In the rows, zero is written as 128.
Rotation paths and how fast each direction turns (degrees each step)
Each turn is a multiple of 5 degrees from 10 to 175, or 0.
Each row of a path follows its step; steps can be skipped.

step 0: [135 133 134 129 135 126 122 131 134 132 130 139 134 118 126 136 130 134
 132 122 126 125 130 123 131 132 128 133 130 123 124 118 134 130 126 128
 111 124 124 126 125 120]
step 1: [125 118 129 124 125 126 128 125 137 138 135 126 129 124 123 114 134 136
 131 131 134 127 122 126 133 121 126 127 123 130 126 130 125 119 122 136
 124 127 138 132 134 137]
step 2: [127 122 132 130 129 131 130 124 118 133 141 123 132 125 125 134 125 132
 124 124 136 134 128 121 128 131 132 132 133 125 136 123 138 136 133 125
 133 133 120 138 134 133]
step 3: [130 135 125 128 122 131 137 122 130 126 125 134 131 127 132 126 137 122
 133 121 130 129 122 135 145 118 130 122 126 131 126 122 129 129 128 133
 132 129 116 121 131 128]
step 4: [126 128 120 130 129 121 119 129 130 126 130 128 118 127 122 128 122 123
 119 116 134 129 135 116 130 125 119 123 122 125 141 131 125 126 121 129
 131 126 124 122 126 129]
step 5: [120 130 134 129 123 135 131 129 121 131 124 127 127 144 125 128 122 130
 137 136 135 133 120 117 128 123 127 125 126 127 126 132 126 124 131 124
 119 126 122 125 125 118]
step 6: [140 122 132 125 130 126 126 127 135 129 123 119 122 122 125 133 131 129
 133 124 125 121 122 131 122 124 125 131 123 129 130 115 128 126 132 114
 125 126 120 125 118 133]
step 7: [134 126 123 135 118 131 129 124 123 122 121 134 129 132 122 118 128 135
 130 133 136 131 134 129 121 125 124 130 119 136 127 132 131 128 130 137
 132 132 134 131 121 140]
step 8: [133 134 141 127 136 129 128 130 128 117 136 129 131 127 118 127 122 135
 126 122 122 133 133 127 132 129 134 133 131 128 124 136 133 139 133 120
 125 136 122 121 125 128]
step 9: [132 129 128 130 125 133 125 140 143 128 128 131 132 125 134 122 132 129
 131 124 130 129 124 127 138 130 126 119 126 118 115 131 125 123 134 134
 130 119 129 128 119 133]
step 10: [124 131 123 113 127 133 119 133 127 137 128 127 131 125 117 131 125 132
 130 122 128 125 138 118 127 127 128 132 135 122 136 126 132 123 128 130
 122 134 133 137 129 136]
[126 126 128 129 129 129 126 129 130 134 128 128 127 131 129 128 127 129
 130 128 126 128 124 127 127 128 127 129 131 125 129 127 127 128 128 128
 125 128 130 127 127 130] : 80

step 0: [134 134 129 135 129 127 131 139 122 128 137 130 139 133 120 125 126 131
 129 131 131 126 132 129 112 133 132 134 134 132 122 130 125 133 129 128
 123 137 140 133 134 141]
step 1: [121 133 143 135 138 124 136 124 129 131 119 127 120 123 117 127 132 124
 129 141 125 127 134 132 132 133 139 129 129 132 128 128 119 131 123 119
 130 130 130 127 124 135]
step 2: [125 125 117 133 141 113 135 131 124 131 122 130 128 119 130 135 129 134
 134 121 120 131 132 135 127 116 122 125 129 128 127 136 121 129 125 123
 134 131 126 134 131 120]
step 3: [120 133 130 132 118 126 132 133 134 121 119 133 134 127 128 130 131 126
 112 125 123 125 121 134 127 135 129 128 132 130 123 134 133 121 127 135
 135 137 124 131 134 113]
step 4: [127 122 116 129 118 121 118 128 138 131 126 126 123 136 122 129 124 118
 129 131 122 124 119 123 124 126 130 140 129 133 123 129 126 128 121 129
 137 128 138 117 130 131]
step 5: [121 137 132 122 128 123 118 130 131 140 132 130 115 135 134 117 126 128
 129 126 131 133 127 125 130 123 134 127 128 129 115 137 127 136 128 126
 125 129 117 129 117 125]
step 6: [136 136 136 132 121 129 124 136 125 121 133 126 120 132 130 129 136 143
 130 122 118 120 124 118 124 125 121 125 116 118 131 127 125 132 125 120
 131 130 129 131 128 125]
step 7: [136 116 138 135 120 135 135 127 126 125 134 129 129 118 133 129 130 123
 123 134 133 132 125 132 123 121 137 131 114 126 120 127 134 129 120 131
 135 123 132 135 124 126]
step 8: [132 136 120 136 141 129 134 125 127 135 129 132 130 124 138 121 123 120
 128 131 130 135 120 120 122 131 124 132 123 125 139 123 131 125 119 130
 127 135 136 122 117 127]
step 9: [129 128 124 125 131 131 135 138 135 118 129 141 124 126 138 122 128 122
 129 126 127 122 145 128 125 135 134 118 125 133 131 136 123 128 131 129
 125 126 127 118 123 128]
step 10: [129 130 125 126 129 123 133 133 119 125 124 121 127 131 118 129 131 125
 132 131 128 112 123 137 125 127 127 126 123 130 131 124 129 127 129 130
 117 113 129 122 125 112]
[128 129 128 129 129 129 129 126 131 128 135 126 127 127 129 128 127 129
 126 128 128 127 130 128 128 127 128 128 124 128 129 126 129 130 129 130
 126 130 129 128 127 128] : 40

step 0: [125 125 127 127 126 129 122 132 128 134 122 139 120 128 129 126 118 130
 121 129 130 132 128 121 131 129 132 122 122 128 136 133 126 126 124 135
 120 121 129 125 127 134]
step 1: [124 136 122 127 128 121 125 129 130 123 119 137 125 129 132 131 118 129
 137 130 131 132 131 124 131 134 127 126 129 130 130 135 128 128 128 131
 126 118 134 133 123 134]
step 2: [120 134 119 133 124 127 127 126 128 124 117 135 134 124 131 129 124 136
 130 127 125 134 119 123 129 127 133 128 130 130 137 129 127 128 137 123
 126 125 131 126 123 127]
step 3: [118 131 127 131 138 131 128 126 135 127 131 136 130 125 134 129 126 131
 125 125 126 132 124 133 122 124 132 131 134 122 134 128 125 130 136 127
 121 119 134 131 120 132]
step 4: [123 130 128 132 136 133 135 127 135 133 128 125 130 134 129 136 121 137
 123 128 125 129 127 119 124 132 133 123 125 120 137 126 125 128 129 133
 125 125 135 132 122 127]
step 5: [117 128 121 131 130 128 127 134 131 130 125 120 130 128 132 125 122 132
 127 122 134 126 138 126 123 140 125 125 125 120 133 129 129 126 128 121
 124 125 134 130 124 131]
step 6: [122 120 117 133 122 134 118 134 128 128 126 130 131 129 124 128 128 130
 122 128 133 126 129 120 127 126 131 123 124 123 132 130 132 130 127 121
 123 118 132 134 123 130]
step 7: [124 137 119 130 128 137 122 132 134 130 126 134 124 133 127 129 125 132
 129 129 137 125 134 122 133 123 132 134 132 122 125 129 130 135 130 127
 124 120 131 135 130 133]
step 8: [130 138 119 137 127 129 126 126 130 132 118 129 125 121 126 131 124 134
 127 126 123 121 126 124 136 125 132 130 124 121 132 123 129 132 129 129
 117 126 130 130 130 130]
step 9: [127 133 130 137 131 128 123 123 131 127 114 130 126 119 126 128 124 129
 128 123 127 124 132 131 120 122 124 133 131 120 131 126 129 127 124 127
 125 121 136 130 120 133]
step 10: [123 128 133 140 129 132 118 124 131 129 119 131 124 129 129 133 130 137
 122 131 128 128 133 122 130 126 130 127 131 122 133 129 127 120 128 130
 131 125 130 128 118 120]
[130 126 126 128 125 130 127 126 130 130 127 126 127 128 128 129 128 127
 126 130 129 126 130 129 128 128 127 132 126 126 126 127 131 133 127 127
 126 129 128 128 128 127] : 35
